In the rows, zero is written as 128.
One hidden turn or mirror swaps the rows below in pairs. Which row is each named row swapped with?
The rows were stretched afterwards, more along some directions than others.
sobes: [144 139 146 144 101 132 113 109 152 147  84 139 131  87  96  84]
vuli: [141 152 141 160 106 118 149 110 123 159 103 135 148 124  95  99]
pitev: [153 153 149 137 122 100 129 115 118 147 122 132 148 142 134  98]
Vozi: [106 129 145 132  88 133 111 114 135 160  94 132  98  95  93  96]
Dolal: [137 150 124 137 112 118 147 126 150 124 113 134 181 111 140 112]
Disi: [127 142 146 147  95 138 116 103 143 154  91 126 111  80  90  81]
Gole: [142 121 111 124 156 132 124 122 139 105 144 125 160 131 160 141]
Zare: [130 133 142 128 109 108 131 134 139 122 116 140 153 110 135 116]
tabo: [112 136 134 109  99 111 119 122 117 163 112 134  93 132 104 108]
Bot: [137 120 121 135 148 142 121 109 146 101 126 122 150 107 149 126]
gopa: [143 128 111 127 142 129 135 127 118 112 153 113 144 148 169 139]
vobis: [157 139 104 112 128 119 117 117 113 149 126 140 115 133 137 113]
Mogo: [155 165 107 124 127 121 130 105 118 166 124 132 138 137 125  97]
pivid: [126 106 133 119 116 133 126 126 127 127 119 145 114 116  99 129]
Dis: [148 124 117 112 118 122 117 122 112 142 132 145 103 137 108 117]
borud: [116 102 134 124 122 135 130 123 131 127 120 137 119 116  99 131]
gamur: [158 157 116 114 161  90 147 103 105 157 125 139 175 179 142 113]
vupob: [129 135 140 135 104 115 132 134 146 123 114 138 159 101 137 112]
gota: [130 139 114 100 135  95 135 124 115 154 138 141 147 174 138 130]
gilar: [117 103 136 125 122 137 133 122 132 125 130 137 120 130 107 134]
lusis: [125 141 133 137 113 118 139 129 152 122 116 132 163 113 146 118]
sisar: [140 112 122 110 124 124 111 122 115 141 132 145 109 126 109 119]
miri: [140 126 137 144 108 144 110 120 162 126  89 135 123  74 100  95]
zime: [162 164 104 121 128 107 123 110 113 163 119 137 126 136 133  98]
vidup: [115 139 132 108 105 102 120 119 107 169 122 134 103 142 109 115]
dusi: [123 144 124 148 135 131 150 114 136 155 110 121 158 160 103 124]
kuf: [121 131 140 132 106 111 136 128 143 123 115 131 149 113 139 114]
pofem: [130 122 106 127 151 130 136 120 117 113 158 109 141 157 170 141]
Lafaf: [123 138 120 106 111  98 130 126 110 166 120 139 118 157 117 117]
nub: [129 147 144 142  81 127 120 110 140 155  77 134 111  86  96  82]
Pul: [142 168 105 129 118 120 140 121 134 148 120 133 146 129 138 107]
Mun: [148 161 126 142 139 110 137  98  95 166 134 109 145 179 149 118]
rerim: [109 120 130 139 132 133 148 108 134 150 118 127 149 152  97 132]
vumus: [108 106 134 135 111 136 144 126 131 129 119 130 119 128 107 136]
tusub: [141 127 109 128 147 132 128 125 124 106 146 115 145 135 167 137]
zozu: [140 143 114  99 137  92 136 125 110 147 128 141 150 167 142 128]
Zudo: [150 129 119 131 141 135 129 118 146 101 121 123 149 108 148 122]
Sog: [124 146 145 144  85 135 115 108 141 155  93 130 106  89  89  82]
vip: [140 161 105 122 132 122 129 102 122 158 128 134 140 137 133 107]
kovud: [128 140 125 149 111 120 145 122 104 136 154 103 125 154 164 129]
Zosal: [137 110 130 117 104 121 124 129 120 127 115 142 105 114 106 121]
Rodar: [146 168 107 124 125 116 122 114 127 165 123 141 138 132 127 101]
biped: [134 146 116 100 127  94 134 125 110 157 120 139 134 160 128 122]
Dipi: [130 145 117 129 124 123 141 126 149 124 125 136 173 117 150 117]
Veze: [120 135 136 151  99 119 143 121  98 147 139 114 113 140 153 127]
dugof: [122 124 112 136 138 132 139 128 119 122 157 108 139 158 165 147]

Rodar is swapped with nub
vupob is swapped with biped
Veze is swapped with dusi
vidup is swapped with Dolal

One hidden turn or mirror swaps the rows below in pairs. Which row is each named row swapped with?
The rows were stretched afterwards, more along some directions than others.
nabob: [159 176  99 111 142 166 161 147 104 145 213 115 152 147  94 102 109 136
  81 121 153 119]
bobo: [118 137  94 147 159 187 135 109 126 144 233 134 161  97  93  89 106  81
  84  99 139 123]
Ziliz: [105 150  90 127 163 163 108 100  70 119 176 149 129 117  75 118 133 117
  66  89 158 141]
bofev: [ 98 141 129 137 110 123 141 107  93 121 172 124 131 138 121 127 135 124
 112 105 156 137]
pip: [124 146  91 145 139 172 112 111 113 135 215 148 153 117  79 104 105 101
  99  98 151 128]
piv: [120 158 102 143 121 149 162 101 114 155 202 115 156 122 121 100  87 138
 123 101 168 142]
Fup: [121 122  94 160 171 185 138 106 121 133 201 126 163 116 110 117 111 117
  91 111 144 147]
dadum: [112 131  85 156 161 187 148 105 105 138 216 120 159 130 110 108  95 125
  96  99 161 147]
goni: [ 94 156  58 141 132 151 134 115 107 124 198 145 134 169  87  82 139 109
 104 100 169 103]
soteg: [106 154 140 126 120 134 159 115  97 157 199 141 125  95 121 132 129 115
 106  98 143 138]
lag: [116 122 136 170  97 128 125 104 150 137 183 135 141 120 128 111 124  92
 121 108 158 144]
sen: [100 163  71 141 138 160 133 113 104 125 213 151 132 142  66  97 131 100
  94 107 166 107]
Rus: [116 168 148 150 112 121 167 132 113 117 148 110 131 147 112 124 118 164
 132 120 161 135]
Dal: [100 149  82 130 130 157 131 119  93 126 186 106 119 148 118  97 114 119
 120  79 157 131]
Sot: [113 168  87 119 164 145 131 113  71 134 150 134 142 128  82 142 143 151
 103 105 137 108]
Sivak: [128 159 148 152 119 133 132 129 131  98 165 116 136 127 100 111 139 128
 130 124 158 161]
liku: [112 177 135 155 110 133 160 128 121 116 165 122 131 152  93  98 120 152
 128 111 172 128]
kuzo: [122 134 148 131 119 133 157 145 105 131 148 111 143 107 151 157 114 139
 118 116 133 154]
memun: [133 164 177 135 124 149 150 128 131 125 187 119 172 117 121 131 112 121
 117  99 142 155]
gele: [103 145  88 142 110 123 149 115 136 144 152 130 135 170 116 110 152 121
 125 118 158 112]
kedib: [121 156 106 147 120 145 160 111 124 157 197 121 151 126 116 102  86 143
 134 102 171 146]
levus: [120 175 100 118 159 181 130 115 123 122 157 133 160 158  84 118 139 107
  66  99 134 120]
ruf: [109 140  98 152 149 182 150 102 104 134 191 125 160 124 120 104  97 135
  95 100 165 158]
gugin: [120 163 163 134 139 155 141 119 122 135 206 124 172 113 117 128 103 106
 115  82 139 144]
fod: [144 120  81 125 163 110 119 136  94 160 199 121 113 149  93 160 123 114
 123 119 146 125]
tun: [127 160 101 146 148 151 136 112 114 119 173 131 153 147  73 137 128 120
  75 133 148 115]
pagel: [120 131 152 120 115 155 136 140 122 119 156 123 152  83 137 136 121 102
  95 110 122 160]
lik: [119 139 155 134 118 135 158 148 108 136 148 114 150 113 150 160 113 139
 119 111 136 149]
nav: [141 162 168 138 139 143 141 124 135 130 181 122 163 119 108 141 118 118
 116 108 142 158]
gitad: [143 145 109 141 122 122 136 138 136 160 193 113 137 130 108 125 112 125
 151 115 150 129]
tanut: [100 153 122 148  98 117 147 110 101 120 160 128 130 131 108 127 139 148
 136 115 157 119]
Nubi: [118 143 112 151 150 181 129 106 145 139 232 134 162 101  84  84 109  73
  86  99 137 118]
zunib: [ 97 135 116 164  85 121 129  96 152 134 149 139 105 139 112 127 149  91
 121 112 156 150]
tulam: [112 173 105 120 136 134 140 122  89 140 147 125 138 130  96 142 141 155
 119 104 132 108]
sarus: [122 147  84 147 136 170 117 106 110 134 210 146 156 120  83 101 106 104
  99 102 148 124]
Pumiv: [115 156  66 122 145 165 133 131  94 128 197 106 122 158 102  96 114 122
 107  89 159 124]
Senel: [ 97 131 113 163  99 118 132  99 156 130 133 137 112 148 115 124 158 100
 119 119 151 138]
Kat: [106 136 125 130 145 105 143 108 101 158 159 133 113 101 109 157 142 125
 124 106 135 129]
Muga: [109 167  96 125 144 138 141 119  68 131 156 133 143 131  93 136 146 164
 118 112 148 103]
nagu: [135 141 124 153 140 166 141 130 124 134 161 109 181 136 126 122 106 141
 100 112 141 131]
Konev: [108 139 106 147 111 117 147 115 146 147 138 128 128 164 118 125 157 122
 125 117 153 123]
bizu: [108 183 114 114 141 192 132 107 117 111 176 143 163 126  91  92 138  89
  54  92 137 130]
Rodov: [150 136 116 146 158 145 139 124 122 133 157 118 166 148  96 162 110 133
  84 139 139 125]
Rimar: [113 173 124 114 133 191 132 115 126 108 170 141 163 111 101 101 134  89
  52  99 134 140]
Gofef: [110 181 133 157 109 146 159 123 126 119 173 125 142 141  89  84 118 142
 118 109 169 120]
Runir: [147 186 123 117 138 171 178 137  95 163 238 130 167 129 107 107 105 127
  77 108 155 115]
bev: [108 146 131 164  98 160 119 141 132  98 153 124 132 136 117  91 148 129
 125 108 160 153]
vok: [124 154 136 152 103 143 125 127 135 104 159 118 123 128 110 103 146 128
 134 121 161 164]
rirad: [144 183 115 109 138 180 171 142  86 156 239 132 161 129 101 105 102 130
  77 105 152 120]
guga: [112 121  89 128 150 111 122 120  86 146 195 127 108 142  99 154 130 108
 113 106 152 135]
Zul: [143 153 146 144 139 138 136 122 138 116 174 118 152 122 103 129 130 132
 126 127 149 163]
Loza: [156 176  94 107 140 162 155 142 103 153 213 113 150 144  92 101 109 127
  82 119 149 112]
suse: [121 124  97 146 175 186 124 104 124 144 212 130 159 102  95 111 108  85
  78 100 132 137]
lubid: [113 161  83 117 170 155 117 105  69 130 174 142 129 130  75 134 132 136
  87  92 150 128]
zazuf: [120 136 159 124 104 147 147 136 126 122 157 120 152  84 150 131 122 101
  97 113 130 158]
Tefo: [ 95 146 141 132 121 131 151 107 104 152 184 142 120  92 119 135 137 114
 114  95 144 140]
tumed: [ 99 147  97 146 125 121 143 107 137 144 151 131 129 157 103 110 155 108
 111 110 148 108]
vul: [154 173 114 113 145 174 170 137 106 156 227 119 163 130  97 104 101 136
  73 119 153 121]
Baki: [116 146 151 123 123 145 147 145 110 121 153 116 150 100 147 149 124 116
 111 108 125 154]
neti: [112 149 129 160  98 164 119 134 129  99 146 113 137 136 128  89 146 130
 120 106 154 149]
metob: [108 171 100 120 152 145 134 117  83 135 155 130 142 134  86 146 137 147
 113  94 138 111]
fofup: [119 118 134 171  92 124 124 112 153 135 180 136 138 124 127 113 131 101
 129 111 164 145]
mamib: [ 95 151  97 127 121 153 133 122  96 129 184 106 123 143 126  99 114 119
 130  71 154 137]
Pubak: [106 153 101 138 122 128 144 118 141 148 149 130 138 153 116 116 148 118
 108 106 151 114]

nagu is swapped with gitad
fod is swapped with Rodov
kedib is swapped with neti
Nubi is swapped with gugin
Dal is swapped with liku
zunib is swapped with Ziliz

One hidden turn or mirror swaps the rows below in pairs. Which row is each named row swapped with?
The rows were stretched afterwards, more along some directions than others.
mugar: [115 172 129 148 140 125 154 135 153 132 112 121 137 119  85 132 122 120]
Siros: [139 155 117 132 146 160 126 149 134 107 109 159 201 109 124  93 130 141]
gemis: [106 190 123 125 151 126 120 174 157  92 164 165 223 112 116 119 114 142]
napo: [145 177  91 118 196 144  94 129 157 124 103 195 133  83 130 135 162 151]
Mar: [120 163 121 147 149 120 153 122 126 125 121 123 122 115  96 136 122 130]
kevu: [127 219 106 105 175 126 114 161 173 144 139 175 146  61 119 135 136 157]
gaba: [128 208 107 107 184 122 114 157 168 139 141 175 137  61 120 134 142 167]
Paf: [121 180 121 142 142 127 148 147 130 125 123 129 159 118  81 119 137 127]
fus: [126 186 162 118 155 120 152 164 133 116 141 151 195  96 154 134  97 139]
Zalit: [121 215 116 103 173 123 113 164 172 143 138 176 147  63 114 130 135 157]
vopod: [124 209 111  99 174 118 114 161 182 140 138 175 140  70 120 135 135 157]
gev: [109 194 123 124 154 126 119 174 158  93 161 168 222 113 118 123 113 142]
Napi: [ 80 177 147 117 152 126 122 143 165 127 105 158 157  67 127 141 121 147]
Vit: [ 90 183 160 127 159 127 126 140 147 122 109 154 157  75 141 159 134 147]
biz: [144 187  87 120 199 145  93 132 162 127 100 193 126  83 127 133 161 152]
Nutem: [145 187  89 113 194 147  98 133 164 123 108 197 143  84 128 144 160 148]
mezu: [138 167 126 155 135 139 150 136 173 147 102 117 141 108  87 146 139 140]
rumaz: [ 85 175 149 128 158 123 138 130 146 115 110 149 141  61 144 155 117 147]
fom: [128 178  86 116 170 141 103 175 128 120 140 170 198  83 130 109 138 149]
teki: [140 162 114 133 143 156 123 150 134 107 111 156 207 105 126  95 122 140]
kuz: [ 97 186 161 132 151 135 134 141 157 129 100 154 174  60 142 151 116 142]
Ded: [127 190 152 121 169 123 152 161 133 113 141 155 191  85 157 134  95 140]
Dem: [117 167 125 139 139 120 157 134 152 128 115 121 130 122  89 138 131 123]
ruvi: [105 186 138 132 171 124 131 135 188 132  88 151 155  61 127 160 135 136]
Zat: [141 161 118 122 142 149 130 154 130 105 114 159 214 109 126  99 125 138]
Zak: [ 89 167 156 130 151 131 133 134 163 124 105 149 150  67 138 158 129 145]
koz: [130 180  86 116 170 141 100 176 130 121 136 172 200  79 130 108 138 149]
Lud: [ 86 171 149 120 153 115 132 132 169 126 108 144 139  73 134 161 133 143]
zonup: [115 195 162 124 165 121 148 162 144 118 136 154 186  87 152 127  95 136]
dab: [112 187 124 125 150 129 121 175 155  95 164 165 221 112 116 122 115 146]
guno: [123 192 153 122 162 119 149 165 141 121 139 148 192  89 151 131  99 138]
dopav: [109 194 125 126 155 126 121 174 160  92 160 168 226 112 116 121 115 140]
kir: [125 159 137 147 143 128 153 137 137 127 124 136 139 121  99 136 130 129]
Mab: [135 176  82 114 168 140 103 177 125 122 143 171 203  79 128 110 143 154]
kudad: [123 212 115 107 174 125 122 159 169 140 139 171 141  65 120 133 128 159]
Rab: [134 171 134 149 143 139 160 135 134 127 113 134 163 117  96 135 121 126]
bozu: [147 178  99 117 188 151  96 135 158 127 103 196 137  88 127 140 164 151]
nirar: [135 177  85 118 168 146 100 176 129 127 136 171 199  78 129 109 143 156]
Palo: [140 159 116 131 143 153 129 152 138 102 112 157 215 111 125 100 128 139]
Rogu: [149 175  88 107 189 143  96 137 166 128 109 194 135  85 128 138 166 153]

Mar is swapped with rumaz
biz is swapped with gaba
Vit is swapped with Paf

